In the rows, zero is written as 128.
A single turn carries every row of the set below to another of its rows. Some are shown first; where does it send the rows asked next?
Tonib: [128 128 146 115 122  95 106  96  95  91 128 130 118 114 118 141  60 125
 156 110  93 131 124 155 139 140 122 138 125 124 103 142]
lisi: [112 135 120 132 105 127 133  93 129 155 140 130 108 121 155 110 126 144
 134 122 112 109 153 102 135 116 131 180 107 134  88 138]
Neza: [130 123 144  80 114 156 123 117 119 140 158 146 154 118 147 139 142 135
  97 101 157 155  98 118 128 110 138 110 106  89 104 117]
nif: [130 114 148  69 117 148 113 124 104 127 146 135 152 124 152 124 143 143
 101 106 149 155  96 131 125 115 139 108 125  77 109 111]
zade: [135 105 146  71 110 149 123 119 112 128 147 132 149 129 152 125 146 140
 100  95 156 156 105 123 128 116 146 112 123  73 107 111]
Dorus: [138 110 105 135 133 111 153 101 136 104 122 149 101 106 147 121 116  95
 125 120 111 138 146 122 152 116 124 139 126 161 103 136]
dofar: [137 120 129  85 117 162 116 110 116 146 146 147 141 133 155 140 151 127
  98  85 163 153  97 118 123 120 141 116 120  84 114 112]
vele: [116 161 128 117 143 111 115 105 132 105 164 149  93 103 118 101 100 133
 117 124 113 141  79 127 161 133 116 127 119 138 148 132]
luvag: [129 121 143  80 111 158 124 115 120 140 152 144 154 124 144 138 146 135
  97  95 163 154  99 119 129 111 140 110 108  85 107 115]
nofi: [141 105 146  74 115 145 127 120 115 134 157 135 145 118 159 128 139 136
  99  99 149 158 107 113 127 117 142 113 115  78 101 111]
Nuba: [126 128 117 115 116 124 135  82 152 100 134 135  85 145 101  94 120 135
 121  81 152 142 105 127 175 140 150 138 128 117 159 129]
fug: [142 109 141 119 114  95 128  84 111  98 134 128 107 116 123 144  59 117
 156  92 103 135 141 135 146 145 133 146 115 120  97 142]
Ruku: [103 167 136 139 128 121 101 115  97  97 134 115 110  91 126 142  81 124
 140 117 102 111 132 150 126 152 140 136 148 134 130 133]
tipug: [139 135 131 139 126 120 125 108 157 103 144 125  99 100 159 124 119 138
 138 102  82 116 154  90 120 150 137 149 111 121  99 132]
pip: [126 144 129 147 121 119 131 103 120 111 151 114  94  86 138 149  75 113
 140  99 109 117 154 119 132 157 151 146 129 134 116 134]
litem: [105 148 135 123 114 135  86 111 132  75  88 115 120 143 127 107 145 158
 143 100 103 109 132 146 122 146 144 140 151 105 134 126]
Vos: [124 128 125 142 104 130 137  90 127 101 121 105  95 118 121 141  93 117
 143  73 137 115 164 131 140 160 172 150 145 118 132 132]
gar: [ 85 149 124 120  99 137 101  99 109 135 100 122 124 150 131  97 145 160
 137 125 125 103 134 145 135 113 133 171 137 124 113 134]
buz: [ 93 148 150 111 126 119  99  89 127 114 138 123 109  61 128 128 101 107
 134 135  91 130  99 116 140 155 138 164 123 119 110 119]
Fened: [106 155 126 111 129 121 106  99 129  92 129 139 100 136 100  92 118 142
 120 108 137 139  79 151 166 133 131 127 140 124 165 128]
Mel: [112 122 110 123 127 122 121 107 115  83  80 141 119 139 122 108 135 112
 128 121 125 131 125 167 151 112 128 132 158 149 129 133]
Pil: [136 133 118 123 129 113 145  88 156 115 169 144  78 112 120 105 103 125
 118  97 130 145 105 103 170 139 134 139 108 131 141 131]
vedon: [ 76 147 150 102 113 131  82  87 118  99  99 114 119  94 107 116 120 119
 137 123 113 126  93 148 145 154 149 161 146 106 133 114]
Soz: [140 124 130  87 123 158 116 114 114 150 157 150 140 120 160 144 144 125
  97  93 155 153  96 112 121 119 135 116 114  90 109 114]
gos: [ 96 117 140 105  96 135 114  67 143 104  97 107 104 111 107 117 128 111
 139  90 135 129 119 126 155 161 172 172 139  95 129 113]
Korit: [125 127 145  81 114 156 117 119 115 138 154 145 157 121 145 137 144 138
  98 104 156 154  94 124 127 110 135 108 109  90 107 116]
nur: [125 125 145  79 111 159 118 116 116 137 149 144 157 126 142 136 147 138
  97  99 161 154  95 126 128 110 139 109 111  86 110 115]
Sono: [132 119 125 131 104 134 125  94 162  91 106 112 101 141 137 115 141 145
 142  73 115 115 162 110 130 153 160 152 131 102 120 128]
Lat: [ 92 160 127 127 113 126 103 107 107 146 130 131 121 120 148 105 127 153
 133 144 102 105 131 129 128 112 117 170 121 137  97 137]
bokek: [137 102 138 114 103 104 124  79 112  89 110 121 109 140 109 137  73 123
 159  79 120 132 143 151 150 145 145 146 128 109 109 139]
sofis: [123 121 143 111 111 103 103  90  94  82 103 124 121 138 105 134  73 129
 158  96 111 129 126 169 145 141 135 140 138 114 115 139]
Lodu: [101 151 131 133 110 133 105 103 104  88 104 105 111 124 110 133  98 128
 144  91 130 110 140 164 134 156 161 140 162 119 144 131]
vidaz: [130 129 131  83 119 161 105 115 107 142 141 147 146 133 151 139 152 131
  98  92 160 151  90 129 121 118 137 114 126  84 118 113]
mobud: [134 114 149  72 120 144 118 125 107 132 159 137 151 113 158 129 137 139
  99 110 142 157  98 120 123 114 136 109 117  81 103 113]
nedub: [133  98 102 128 118 121 151  93 139  94  92 139 104 139 130 112 134 102
 128  98 135 137 150 140 158 118 142 141 142 147 119 133]
Tusar: [111 165 140 129 134 120  86 124 127  89 127 126 118 102 148 117 122 150
 138 128  71 111 124 127 112 143 120 137 131 124 114 130]
funu: [132 132 132  84 125 158 106 119 107 146 153 150 145 122 158 142 146 129
  97 100 149 151  87 122 118 117 130 113 120  90 112 113]
nus: [117 133 113 128 143 111 123 117 112  94 111 151 117 105 140 116 117 105
 125 140  99 133 122 150 144 111 111 129 142 165 113 136]
vari: [106 127 117 127  90 137 131  84 130 145 110 120 111 152 138 102 143 150
 137 103 136 108 157 120 141 119 147 181 123 121 103 134]
Deno: [111 118 140 115 109 124 130  70 152 121 136 117  95  77 129 128 108 100
 135 100 114 134 126  95 151 162 160 175 114 109 108 116]

Lat -> gar
Deno -> buz
bokek -> fug
Now these:
nur -> luvag
zade -> nofi
Ruku -> Lodu
Mel -> nedub
Nuba -> Pil
Sono -> tipug
dofar -> Soz

